In the rows, 128 means zero.
These are runs of 8 systems, one row a step. Runs of the same system follow the same rule from any start.
mape, run 1 (8 x 18):
133 142 103 129 88 137 125 129 154 143 104 137 69 154 110 61 148 131
147 154 152 161 102 143 133 115 129 80 152 170 111 136 132 130 98 175
81 167 124 126 126 129 121 137 93 100 136 124 141 127 191 179 130 136
92 129 87 106 107 126 154 144 147 143 81 102 112 136 171 101 175 110
149 123 113 143 109 139 154 117 185 100 134 138 95 115 105 92 156 173
95 167 134 147 139 129 105 95 112 78 173 148 110 119 108 157 129 168
58 151 111 101 107 115 123 114 74 130 104 142 117 137 164 122 132 102
148 111 91 106 79 139 164 149 137 135 103 154 103 106 166 81 137 127
Vir, run 2, 8 rows:
154 93 123 106 111 117 108 153 62 174 131 147 129 105 122 126 101 95
172 126 114 146 91 141 95 145 102 156 143 154 105 132 71 112 127 153
134 174 150 164 128 141 89 115 122 101 163 147 124 157 96 152 107 166
117 118 191 171 141 108 137 102 105 94 138 131 129 149 147 161 81 127
154 52 162 166 132 102 167 125 131 125 115 104 130 123 116 153 125 129
146 92 121 131 163 123 121 133 152 149 129 94 171 117 62 155 161 135
111 138 127 89 154 125 96 113 105 153 125 141 193 130 80 140 120 101
145 113 128 102 93 133 126 133 66 148 117 187 166 118 122 124 90 116
Guzub, run 3 (8 x 18):
98 146 164 121 158 110 99 77 104 117 144 150 125 141 89 113 90 103
127 110 157 126 123 113 138 135 68 117 139 151 142 107 180 164 85 112
166 108 112 152 112 135 140 187 136 141 135 92 115 114 169 159 151 149
127 123 111 145 142 123 115 126 174 145 121 80 100 144 74 111 176 135
93 118 152 109 153 103 121 74 120 130 113 141 152 143 71 109 112 100
145 114 148 99 132 124 134 134 86 131 135 166 178 97 158 148 78 103
178 123 99 128 108 148 118 192 116 151 151 121 108 96 161 145 136 143
135 135 107 164 110 130 99 135 143 144 127 100 83 156 73 115 171 155
Nisuf, run 4:
96 142 115 109 77 129 142 127 99 138 76 155 127 161 169 92 118 105
160 110 114 135 102 139 168 162 172 132 110 109 100 127 178 104 141 137
104 171 104 128 160 140 117 126 186 104 148 90 109 131 131 130 172 152
67 165 114 106 115 127 121 87 126 122 93 147 145 166 107 99 144 117
140 113 125 106 85 136 177 133 144 126 81 158 153 135 172 90 113 116
142 152 98 116 138 150 142 170 172 119 146 104 115 104 195 135 149 143
80 184 88 119 126 136 93 125 140 133 127 107 94 150 112 112 175 136
112 131 127 125 89 130 149 92 150 120 81 161 128 164 101 68 125 128
Vir, run 5:
152 68 136 125 90 116 176 145 114 148 81 132 146 125 160 116 117 107
178 119 92 117 132 148 119 166 162 147 155 115 132 91 100 130 160 152
86 180 113 103 161 129 72 114 106 133 157 125 117 130 100 130 136 116
105 137 148 128 86 120 137 105 93 126 89 168 124 170 145 99 92 106
182 104 133 156 94 144 169 150 154 105 134 144 127 112 154 134 120 167
125 137 124 142 179 123 105 143 142 116 179 80 101 98 129 169 153 144
76 127 147 125 149 100 109 95 112 146 100 102 110 169 103 110 129 81
145 106 129 117 89 134 168 111 155 126 79 164 175 146 108 91 121 132
tefa, run 6, 8 rows:
110 148 119 74 168 129 101 100 136 139 140 144 159 110 85 103 122 100
160 154 116 86 116 158 125 131 134 123 140 192 177 106 124 107 96 136
175 168 109 124 100 166 111 181 133 134 149 145 128 124 171 129 112 149
140 174 136 153 149 141 96 151 155 121 163 95 73 151 155 127 124 136
116 147 168 149 177 120 131 93 181 86 146 102 117 143 126 125 116 133
117 114 152 119 165 121 168 111 160 93 124 120 191 109 153 162 122 130
138 110 122 96 152 126 130 164 106 153 135 112 182 95 161 174 121 104
151 138 117 100 156 132 73 157 108 182 150 111 141 125 99 128 117 94
radeb, run 7:
143 142 110 113 135 135 85 182 76 171 149 113 126 118 157 158 122 105
131 108 108 128 143 119 106 121 101 126 171 137 120 75 69 154 153 154
142 124 149 160 125 133 129 93 167 108 120 137 152 158 54 115 129 157
147 144 172 152 125 131 110 139 131 144 108 116 132 193 144 119 84 102
146 103 134 125 143 114 111 169 77 164 144 105 120 105 160 161 108 95
144 104 105 113 155 128 121 133 128 132 161 123 160 73 80 163 154 149
133 163 140 128 136 142 106 92 162 112 133 154 165 155 60 111 120 148
140 132 167 148 104 123 109 124 96 146 103 146 121 185 129 105 76 102
samur, run 8, 8 rows:
133 141 114 123 123 144 152 171 144 117 127 107 165 118 202 172 136 141
125 145 112 141 169 131 103 142 164 120 169 80 109 113 107 155 168 152
130 92 154 147 147 102 122 88 136 133 125 120 102 139 54 101 124 115
137 90 158 108 113 115 162 105 104 127 99 174 164 119 137 107 76 100
125 146 99 86 118 146 131 163 100 134 133 144 175 92 178 161 132 127
136 149 80 131 125 144 91 168 135 158 143 94 115 122 103 144 183 154
169 115 149 168 120 125 111 123 151 140 130 122 84 159 71 93 115 135
144 107 188 144 129 114 143 112 106 113 127 153 126 138 159 125 58 104
tefa, run 9 (8 x 18):
109 116 117 117 131 123 140 154 136 163 77 84 177 159 149 143 152 97
118 105 95 79 155 112 120 129 122 157 137 120 105 77 109 101 152 93
141 137 131 117 124 133 94 103 93 124 162 184 144 108 66 124 100 143
141 173 120 131 77 161 123 147 132 133 99 162 163 175 139 115 115 147
134 144 103 124 109 139 142 159 161 128 126 110 68 125 189 95 146 130
130 116 161 164 161 108 124 106 131 92 178 113 66 106 121 143 116 143
109 122 174 164 144 118 139 99 137 102 113 116 179 167 110 168 115 138
105 107 105 94 130 123 162 144 141 148 80 102 174 125 166 134 153 96
radeb, run 10:
162 65 123 100 140 109 137 140 109 163 132 132 118 75 111 113 119 95
108 127 103 110 137 131 127 124 146 141 103 109 196 135 80 149 172 136
122 193 139 141 110 152 92 122 115 106 146 164 146 163 126 137 102 155
170 98 147 144 98 117 119 138 93 148 136 154 70 122 124 96 92 118
137 71 112 139 135 109 139 151 136 167 101 73 135 129 100 141 171 115
107 178 130 143 161 144 101 132 149 106 153 98 162 148 127 180 145 153
148 146 166 130 145 125 110 105 113 101 178 172 98 113 126 115 67 128
156 56 143 117 124 103 154 119 125 157 95 133 138 118 98 95 113 91
Guzub, run 11:
169 127 147 136 80 138 132 131 108 133 120 186 125 144 127 95 80 132
155 152 136 157 132 146 123 134 140 84 187 144 112 101 131 157 120 183
74 174 120 148 147 122 94 133 121 117 139 80 93 156 149 157 157 132
100 104 161 150 118 100 156 109 134 128 75 103 110 177 151 106 119 93
146 76 144 116 146 116 187 108 167 101 122 135 158 86 134 128 122 131
110 135 75 76 144 139 124 145 130 140 141 122 157 77 131 144 169 129
125 147 90 104 86 143 104 148 107 176 89 141 128 161 113 87 140 108
174 131 151 145 97 142 129 113 141 116 131 180 125 144 91 90 88 150
sig, run 12:
118 142 102 105 115 137 146 98 182 112 113 154 115 126 98 63 148 140
145 145 137 134 135 145 142 100 160 74 165 170 149 99 113 139 118 180
97 185 122 111 124 138 94 118 83 105 161 170 129 119 143 141 106 139
115 169 110 122 90 136 113 126 121 130 118 154 65 149 149 68 121 124
144 152 137 164 126 143 145 128 189 89 141 116 82 142 154 114 134 162
87 182 140 137 163 136 116 115 151 88 147 110 148 147 155 163 131 145
69 174 109 82 128 132 124 102 137 124 100 141 142 147 149 93 132 103
139 136 102 97 118 142 161 114 185 105 124 160 120 98 130 74 141 141
sig, run 13:
176 137 164 154 167 133 83 148 141 143 166 100 111 146 106 138 94 121
73 106 162 146 152 85 135 92 93 114 119 101 97 141 140 142 122 96
110 105 107 126 83 127 171 146 129 134 66 120 159 149 170 132 155 128
185 132 113 100 151 155 118 173 176 157 135 110 172 112 125 129 130 122
113 106 132 109 181 101 102 101 115 134 164 117 114 87 74 130 131 109
99 91 121 142 82 108 150 98 81 118 96 159 129 130 94 129 146 144
190 125 132 139 84 157 135 170 124 143 117 158 161 141 143 131 97 147
156 136 150 127 170 123 92 156 115 147 175 104 92 111 153 138 93 101
mape, run 14:
173 150 115 133 86 154 89 170 103 168 123 147 126 160 113 112 113 132
160 173 157 139 126 156 115 154 153 124 130 131 145 171 172 129 81 129
113 122 160 162 147 117 154 140 151 109 114 81 135 157 185 164 125 123
102 95 118 145 128 116 167 120 157 117 92 91 165 133 111 154 181 143
109 119 111 102 154 124 142 85 168 109 132 142 157 98 69 110 153 139
106 120 137 101 161 101 110 87 102 114 163 155 92 84 97 108 112 109
130 106 116 118 98 114 103 138 50 159 135 155 91 108 119 122 116 110
177 143 107 113 87 159 103 182 107 167 124 152 141 138 142 116 108 130
Nisuf, run 15 (8 x 18):
76 142 112 104 171 115 91 110 101 137 145 106 148 114 95 159 154 112
137 96 114 107 86 125 128 121 82 161 93 171 158 128 83 102 121 112
207 108 138 126 124 148 145 157 148 126 154 153 138 92 139 127 93 143
119 172 127 130 167 135 83 137 112 111 192 117 89 108 140 157 124 141
92 130 136 153 100 107 101 102 73 136 112 135 91 164 92 120 129 125
168 71 172 165 110 116 169 119 142 120 102 131 139 149 121 124 99 130
131 122 149 130 185 119 134 139 149 111 158 88 156 103 160 182 124 123
79 129 100 103 142 113 91 130 74 160 126 107 138 123 102 152 159 104
samur, run 16, 8 rows:
149 74 126 159 86 120 168 160 112 136 100 111 130 127 155 154 143 142
165 134 147 154 151 152 134 144 174 104 151 112 179 130 131 177 120 163
129 125 149 117 197 112 93 124 137 149 161 91 122 119 103 136 118 92
129 48 129 123 123 93 155 117 100 152 103 123 113 101 101 117 137 102
168 98 126 123 98 144 163 138 126 120 119 168 198 104 120 150 117 154
160 166 117 100 155 154 78 168 127 155 162 123 169 118 125 154 114 124
148 105 116 138 130 114 96 163 103 182 129 89 76 130 109 118 141 102
173 70 160 179 93 117 160 137 124 125 112 131 118 140 119 133 114 147

Which system made each run below?
run 17:
98 164 121 123 162 121 111 106 168 109 154 105 63 120 127 95 149 125
67 136 122 137 96 119 152 77 119 90 98 154 131 145 111 119 152 147

Nisuf
run 18:
172 170 99 101 102 168 107 151 138 134 146 176 147 117 113 104 116 153
119 130 108 125 101 119 95 123 100 167 114 136 81 153 81 77 141 109

radeb
run 19:
161 154 111 120 143 151 130 141 182 103 174 134 96 91 141 111 133 158
103 136 150 147 145 106 85 95 81 116 165 136 90 126 81 141 116 134

samur
run 20:
173 156 144 153 139 150 102 154 181 141 130 100 135 178 111 121 120 139
144 110 172 140 162 106 124 123 128 128 154 108 72 123 152 116 87 96

samur
run 21, 2 rows:
109 108 101 107 126 128 168 129 139 108 112 124 189 94 145 164 165 147
124 131 99 89 144 131 107 174 108 175 121 99 156 116 164 149 138 91

Vir
run 22, 2 rows:
119 148 91 104 112 129 86 127 80 147 153 157 91 103 91 109 142 129
116 176 130 155 78 143 100 130 97 125 119 154 109 179 128 120 117 149

Vir
run 23:
171 128 123 116 143 133 78 153 126 181 146 119 120 131 73 103 119 107
172 83 151 147 96 114 130 151 87 160 119 139 93 130 130 113 93 110

samur
run 24:
161 164 116 151 101 155 87 147 108 129 165 153 120 135 93 144 129 174
123 162 173 165 144 124 94 116 102 104 161 132 107 159 133 152 84 134

Vir
run 25:
103 89 128 102 135 100 163 86 144 126 101 138 108 109 111 71 134 93
83 133 116 120 106 128 164 126 134 118 73 119 180 156 165 143 149 124

radeb
run 26, 2 rows:
118 83 166 124 121 104 164 114 89 122 98 146 165 127 157 145 93 98
185 69 112 133 110 129 148 168 128 159 124 121 137 94 110 139 145 140

Vir
run 27, 2 rows:
123 173 98 127 141 138 79 148 146 145 154 102 70 136 114 107 156 133
116 150 154 167 93 125 116 103 118 116 107 145 87 190 117 95 110 134

mape
run 28:
124 146 81 114 88 148 150 169 144 137 102 119 114 130 189 114 161 134
157 157 115 129 162 149 103 147 196 135 153 94 127 132 99 121 150 142

sig
run 29 (2 x 18):
119 173 112 151 92 149 112 161 99 111 141 134 126 141 173 169 136 165
90 181 102 117 110 146 132 143 158 120 99 110 133 162 181 118 151 130

mape
run 30 (2 x 18):
160 123 152 125 162 119 105 148 146 160 136 94 93 145 142 100 95 82
88 85 140 147 157 90 162 106 134 108 122 83 101 109 138 145 159 119

sig
run 31:
86 98 143 106 152 93 159 97 108 113 124 125 99 97 168 112 116 87
122 90 87 127 83 123 162 142 135 153 79 116 119 127 121 105 179 134

Vir
run 32:
129 85 144 119 151 99 126 125 130 168 104 98 101 139 110 91 119 72
143 94 113 121 130 122 137 103 144 126 135 144 148 95 46 119 154 153

tefa
run 33:
170 98 158 113 161 126 143 112 143 111 160 158 165 84 111 134 86 127
119 145 125 112 142 125 100 141 67 122 175 146 133 88 151 175 111 129

Nisuf
run 34 (2 x 18):
129 122 103 134 129 127 153 120 175 99 146 118 78 89 129 104 170 156
93 157 114 152 118 126 102 101 109 99 156 142 87 127 85 136 155 172

mape
run 35, 2 rows:
122 167 134 113 123 134 91 153 79 149 140 135 102 143 181 126 91 95
115 124 117 138 122 116 134 140 151 137 113 90 49 142 159 87 151 110

sig
run 36 (2 x 18):
99 106 126 90 104 115 153 118 81 140 90 158 164 122 161 121 110 91
190 114 109 117 91 157 155 173 147 136 125 154 155 106 156 126 122 148

Guzub
